rotation steps, each row followed by its count of steps
The counts run from 0 to 282.
[138 153  96 128  84 130 119 100 133 116 133 100 157 106 136 138  91 157
 144 121 112 145 128 133 110 109 103 124 112 113 138  93 172  91  96 199
 118 115 162 107 184  95  56 108 173  85 121 149  84  99 129]
109
[135 124 122 127 129 126 155  92 102 137 143 141 147 104 139 161 104 171
 182 119 100 191  88 120 150 122  87 150  88 117 119 118 120 112 105 170
  92 163 172 145 125  95 107 140 103 141 134 181 109 121  85]
237
[174 116 147 123 123 121 140 118 136 160 124 124 140  90 151 172 115 145
 143 105 156 148 209  78 145 189 116 103 139 138 122 156  94 143 129  91
 156 144 180 130 121 134 128 138 144 131 123  86 146 196 122]
274
[116 147  80 158 123 143 109 188 142  92 114 134 114 102 164  80 136  81
 113 133 144 134 166 140 110 125 142 103 169 120 135 126 122 142  72 113
 135 105 131 143 146 124 152 123 171 123 108  88 172 102 157]
198
[125 139 126 104 127  94 110 133  91  89 142 110 127 181 131 114  85 143
 119  92  82 165  97 164 107 173 138 129 130 149 111  91 166 158 143 137
 124 140 133  92 184 115 154 149 127 172  67 136 128  78 126]
144
[113 142 155 123 158 106 102 152 161  79  93 114 121 135 123  94 143  90
  90 148 126 111 122 164 141  95 174  98 134 137 132 158  84 180 106 127
 150  79 102 139 113 166 140  93 151 122 134  81 115 140 153]
89
[140 111 158 133 149 107 152 133 150 150 118 161  80  90 149 121 136 138
 122 145 135 152 136 115 122 130 134 131 131 145 111 185 117 172  77 113
 146 184 125 157  94 133 179 133  82 122 119 102 197 157 132]
41
[147  74 130 119 170 111 112 125 159 116 138 183  96 109 130 152 126 134
 129 122 143 141 107 123 145  98 146 126 119 133 110 152  47 178 145  98
 130 178 107 134 126 184 167 112 124 164 113 116 130 152 155]
23
[ 78 159 129 115 124  98 150 121  65  86 152 136 137 151 131 117  96 124
 132  99 104 154 101 178  86 124 128 155 121 162 135 125 190 113 138 153
 123 118 151 106 150 103 154 105 137 168 106 135 109  84 101]
64
[191 129 137 159 110 164 146 146 129 157 120  99 104  99 146 109 143 148
 151 144  73 167 155 177 128 147 126 116 197 121 120 132 124 147  73 136
 120 115 152 108  96  69 113 164 126 114 101 114 170 130 109]
135
[104 145 114 101 145  77  93 101  83 135 113 118 133 129 161 100  88 130
 113 118 131 163 155 127 122 124 114 135 123 139 129  99 146 187 123 111
 156 115 159 173  94 123 151 109 117 160 145 165  87 101  88]
78
[ 86 138 149 106 131 129 147 136 119 112  86 134  94 130 104 107 123  96
 133 147 142  71 176 158 147 131 136 136 110 111 176 186 156 122 166 158
 152 119 128 173 143 131 146  98 184 100 176  77 113 124 147]
75
[133 145 111  99 165  67 105 126 126 116 137 159 152  92 153 158  94 132
 160 100 140 176 142  72 155 160 127 131  94 139 127 122 128 171 112 118
 141 176 164 156 179 126 131 148  96 154 129 136 102 148 102]
238
[107 104 156 142 108 116 153 150 132 115 142 122 129 121 100 178 108 160
 141 123 129 148 138  96 171 171 148 152  99 107 109 121 151  81 196 157
 114 157 146 120 197  98 155 139 138 132 115 128 100 145 110]
21
[122 122 101 129 149 141 107 150 109 101 151 149 104 113 167 130 127 119
 145  95  82 177  54 156 160 110 142 126  96 153 123 125 116 150  70 124
 110 142 125 139 121 102 122 170 106 188 103 166 147  85 152]
19
[139  95 107 168 146 131  86 173 120 144  96 160 163 102 169 129 154 115
 154 127 154 148 180 105 169 118 129 132 167  78 110 147  81 156 107 101
 105 113 141 179 112 158 131 121 137 122 138  99 159 176 129]
212
[170 148 151 134 133 131 146 143 157 141 125 100 133  86 132 125 149 165
 150 156 112 181 147 134 100 124 136 121 155 134  93 133  87 130  78 140
 137 131 133  98 115  96 109 145  79 103  71 121 171 175  86]
259
[170 116 104 175  94 155 133 116 148 122  95 111 142 122 154 109 131 138
 146 145  87 148 150 177 122  99 119  99 178  97 105 103 137 145 105 173
 104 100 148 107 150 102  85 113 152  90 132 135 110 103 141]
153
[102 121 134 114 138  61 113 139 173 112 118 124  82 122 129  91 111 104
 119 164 176 115 124 154 119 123 104 144 170 105 135 139 117 175 136 145
 147 138 121 167 119 175 180 120 137  69 102 108 121 129 108]
104
[ 98 129 146 138 100  69 135 118 156 127 132 134  98  97 127  92 118 119
  86 167 154 147 187 108  76 113 123 147 173 149  99 124 148 166 133 115
 145 144 134 142 115 137 212  96 108 116 117 141 132 135  83]
42
[144  80 177 117  91 150 183  78 100 127 148 108  83 141 107 134 138 139
 112 169  88 100  98 144 170 112 108 142  81 111 146 147 155 102 145 149
 115 142 116 149  87 106 120 104 126 108 178 169  95  81 132]
156
[123 133 101 117 125 110  91  71 102 114 145 136 147 106 162 124 126 139
  97 114  99 140 108 126  88  73 132 109  97 187 124 132 130 154  74  79
 183 110 122 140 104 149 133  85  87 172 147 146 144 122 163]
187
[108 157 101 104 150 124 100 181 105  85 133 133  99 146 132 111  85  96
 135 127 107 133  94 151 132 116 142 152 145 107 167 121 144 124 177 127
  88 163 100 114 121 115 140 132 145 167  86 115  93  63  73]
82
[157  92 151 140  98 117 114 149 163 139  95 100 159 101 117 146 131 142
 120 155 163 149 190  99 152 117 143 135 184  82  98  97 103 127 186 133
 109 131 145 115 119 114 119 105 127 103 124 131  84 183  72]
87
[125 173  89 133 115 114  88 196 163 112 138 123  89 112 158 108  99 114
 128 101 136 127 135 157 114 145 139 107 170 122 158 152  97 140 115 135
 104 130 147 122 155 166 131 137 174 143  77  78 139 120 134]
118
[ 95 108 144 125 131 123  85 144 121  98 132 127 146 169 111 123 121 117
 117 149 114  91 128 102 153 119 152 101 134 107 151  83 164  84 185 107
 142 113  82 144 147 121  96 108 116 113 161 144  94  76 135]
17
[103 161 136 128 138  97 126 174 133  98 131 111  95 111 141 115  66 121
 117 105 142 172 115 130 117 178 156 131 127 170 130 142 125 158 140 140
 115 165 151 107 173 113 156 150 129 158  57 111 131 124  89]
100
[183 158 103 114 132 139 172  89 136 135 123 150  98 100 154 112 129 120
 168 142 113 118  98 152 122 105  97 117 121 125 157 170 119 140  62 165
 127 135 152 160 110 122  86 115 122  90 133  98 152 117 157]
263
[165 114  96 166 121 168 122 144 159 131 120 139 158  98 155 112 158 136
 153 143 110 173 134 170  96  68 131 122 192 101 103 112  77 127  93 133
  89 101 142 107 106 140 121 108 140  98  86 113 176 132 138]
197
[123  65 161 127  74 116 174  44 127 146 120 110 154 111 117 153 140 173
 127 151 110 136 125 153 122  60 108 144  94 132  85 135 141 139 139 155
 139 109 128 138 124 120 128  81 120 110 180 171  88 135 147]
14
[156 136 119 139 157 171  90 177 101 133 142 128 164 139 138 151 118 123
 127 101 104 141 115 107 155 161 140  96 129 112 165 112 103  57 136  98
  93 118 135 110 123 112  36 132 145 145 117  94 140 142 116]
270
[161 116 111 178 103 157 172 157 148 143 113 111  87 101 162 107 137 121
 172 152 101 150 173 162 162 132 131 115 167  91 133 151 130 147  76 140
 103 139 161 139 146  73 114 148 137 101 134 138 145 103 134]
11
[137 125 145 137 120 137 114 137 145 152 112  91 147  93 147 123 150 122
 108 169 150 111 169  95 127 131 141  65 134 138 142 141 102 117  65 105
 166  79 130 150  88  91  69 123  99  95 141 146 148 161 118]
106
[ 90  95 153 107 134  77  98 125  96 108 136 106 177 154  99 138 118 144
 117 136 134 109 126  81 144 155 131 123 120 164  99  82 156 132 184 110
 173 123 106 130 207 142 144 115 107 150 136 151  70 120 147]
159
[122 150 104 145 108 103 104 174 165 118 120 138  89 101 153 113  94 123
  91 127 144 172 151 125 101 142 159 105 172 137  93 130 124 146 126 107
 128 152 123 102 169 100 161 154 122 161  67 106 144 122 120]
180
[ 98 114  86 107 136  81  94 103 103 129 153 117 134 127 161 136 107 141
 127 100 121 156 129 103 152 161  93 125 125 142 112  95 149 184 116  96
 143 141 149 170 167 142 158 150 110 170 141 170  71 117 140]
158
[147  95 161 131 112 125 114 118 149 112 126 133 162 144  99 143 145 144
 102 156 122 132 122 138  75  90 166 143 178 114 106 115 110 108 167 131
 124 102  87  88 100 150 155  78 121 106  84 105 150 165 114]
196
[131 151 119  96 167 100 114 173 122  74 121 145 142 150 143 113  96 122
 138 110 112 181 127 132 101 133 178 118 167 155  92 101 141 187 146 119
 133 142 127  76 159  98 170 148 121 167  73 118 114 117  85]
224
